One turn sends every row of this set to another row. A few are shown first. Where does it send the rows asked after them?
Z_621: [  6   4  -6 -17   0   2   4  -4  -4 -14  -6 -11  -6  -7   2   3  -5  -7
   4  -2   1   6  11 -15  11  -7  -7 -12]
Z_382: [  2   1  -4  -6  -5  -1  -6  -5  -6   3   7   1  -9   6   4  -4 -27   6
   1   4   5  15   4  -4 -10   0 -14  -1]
Z_407: [  5   4  -1  -6   7   0  -4   2   1 -23 -12 -11  -5  -1   3   5  -5  -5
  -4   8   2  -6   0 -10  17   5  -4  -5]
Z_340: [-18   4 -12  -7  -2  -3  -3   3 -14   4  -4  -8  -8   1  -3   1  -2  -3
  -2   8   5  -2   4  -7 -11  -3  -3  22]
Z_469: [ -9  -6  -3 -14  -1  -8  -3   4   0  13 -17 -16 -14   1  11 -16  -6  -9
 -10  10  10  -3   0 -20  -2  -8  -2  -6]
Z_852: [  3  -1   0  -2  -7 -16   3   2  16  11 -13 -13  -5   8  -3   4 -10   4
   2   7  -2   2   2  -6 -16   0  11   6]
Z_404: [ -4   5  13 -10  -5   4   6  -1  -4   6 -10   1 -15   7  -1   3  -5 -10
   6 -11  17   1  -2  -4 -17   1  -3  -2]
Z_480: [ -2  12   5  -7  -6   1  -7  12  17   6   5  -5 -15   4   8   1  -4   3
  -1  20   9  -3   7  -4  -9   6  -5 -11]
Z_273: [ -9   1   3  -1  -5   3  -4  14  12   5   3   4 -13  -8  16  -1  -1  -2
  -1  10   9  -6   1  -7  -9   5  -7  -7]
Z_623: [ -2  -8  -6   2  -7  -4   0  -6 -10   5   1   6  -5   1   6  -6 -22   9
   1   2   2   9   1  -5  -8  -3 -15  -5]
Z_485: [ -2  -6  -2   1  -7 -18   2  -2  13  12 -14  -3  -5   3   7   0 -12   0
  -3   1   1  -6  -4  -9 -15  -5   9   8]
Z_234: [ -6  18   9 -12  -9  -9   6  11  -4  -3  -3  -8 -11   7  -3   5  -5  -4
   9   3 -10  -9  -9   2 -10  -1 -17  -7]
Z_12: [  6   1   5  -3  12 -11  -3   0 -17  -9 -14  -7  -7   1  -2   3 -23 -10
   6  25   2  -4  -4  -8  -1  -2  -4  -1]
Z_125: [ -3   0   2 -15   3  -5  -2  11  -2  12 -10 -29 -17   5   6  -8  -5 -10
  -2  12  10   7   7 -16  -6  -7   0  -2]
Z_999: [  3  -4   3  -5  10  -7  -2   1 -15 -12 -17  -4  -5  -3  -5   1 -21 -10
   7  22  -2  -3  -7 -10  -1   4  -5  -1]
Z_37: [  3   2   3  -9  10  -9  -6  -3 -12 -11 -16  -2  -7   1  -3  -1 -25 -10
   2  25   2  -5  -7 -10   0   2  -5  -2]
Z_747: [ -4   2   6   7  -7  -4   1  13   9  10   0  -3 -10  -1  11   3   2   7
   1  19   5  -9   7  -4  -7  -2  -5 -16]
Z_800: [  1   2   0  -6  -2 -14  -2   2  15  10  -7 -10 -10   6   5   2 -14  -5
   0   0   4   3  -1  -8 -18  -2  10  14]
Z_460: [ -8  21   8 -12  -7 -11   3   7  -5  -2  -1  -3 -14   6   6   3  -9  -8
   5   0  -4 -13 -11   1  -9  -7 -17  -4]
Z_335: [  4  -2  -3   1  -8  -5   0  -5  -9   6   2  -3  -4   8  -1  -1 -22  14
   4  10   0  14   7  -1  -8  -2 -13  -8]
Z_61: [ -6 -10   0 -11  -5  -6   4  10   0  12 -20 -24  -9   2  -1 -11   0  -2
  -1  14   2   3   4 -18  -3  -2  -1 -10]
Z_984: [  7   8   0  -4   7  -5  -5  -2   0 -20 -12 -12  -5   3   5   6  -7  -2
  -6  13   4  -9   2  -9  18  -1  -4  -8]
Z_311: [  6   6  -6 -11   1  -4   4  -8  -7 -10  -7 -10  -6  -5   8   3  -6  -6
   0   0   5   0  12 -14  13 -17  -7 -15]
Z_270: [-17   5 -12  -1  -6 -11   0  -3 -14   8 -10  -7  -4   6  -3   1  -2   6
  -6  16   3 -10   6  -6  -8 -10  -3  12]
Z_912: [-15   9 -12 -12  -7  -5  -3   0  -7   4  -8 -11  -6   9 -13   0  -3   6
  -3  18   1  -1   7  -6 -10   2  -2  15]
Z_421: [  6   7  -7 -18  -3  -2   2 -10  -1 -12 -10 -10  -4  -2   0   0  -7  -1
  -1   5   1   1  11 -15  13 -10  -7 -18]
Z_936: [  6   3   1   0   9  -4  -2   2  -4 -21 -10 -13  -5  -2   7   8  -4  -5
  -2   8   3  -7   2  -8  16  -2  -3  -5]
Z_568: [ -9  16   6 -11 -12 -12   6   5  -3  -2  -8   0  -9   6   1   0  -7  -2
   3   3  -9 -16 -13  -1  -7  -3 -18  -9]
Z_702: [ -2   9  13 -13 -11   1   7  -5   2   8 -16  -2 -11  16 -12   2  -6   1
   4   1  13   0   1  -3 -14   4  -2 -12]
Z_60: [ -4   4  12  -2  -9  -5   9  -8  -6  12 -17   3 -11  12   1   2  -5  -2
   1  -3  16  -9  -1  -3 -12  -8  -2 -12]

Z_852 turns into Z_485
Z_469 turns into Z_125
Z_382 turns into Z_335
Now find these:
Z_702 turns into Z_60
Z_999 turns into Z_37
Z_568 turns into Z_460
Z_311 turns into Z_621
Z_480 turns into Z_747
Z_936 turns into Z_407
Z_340 turns into Z_912

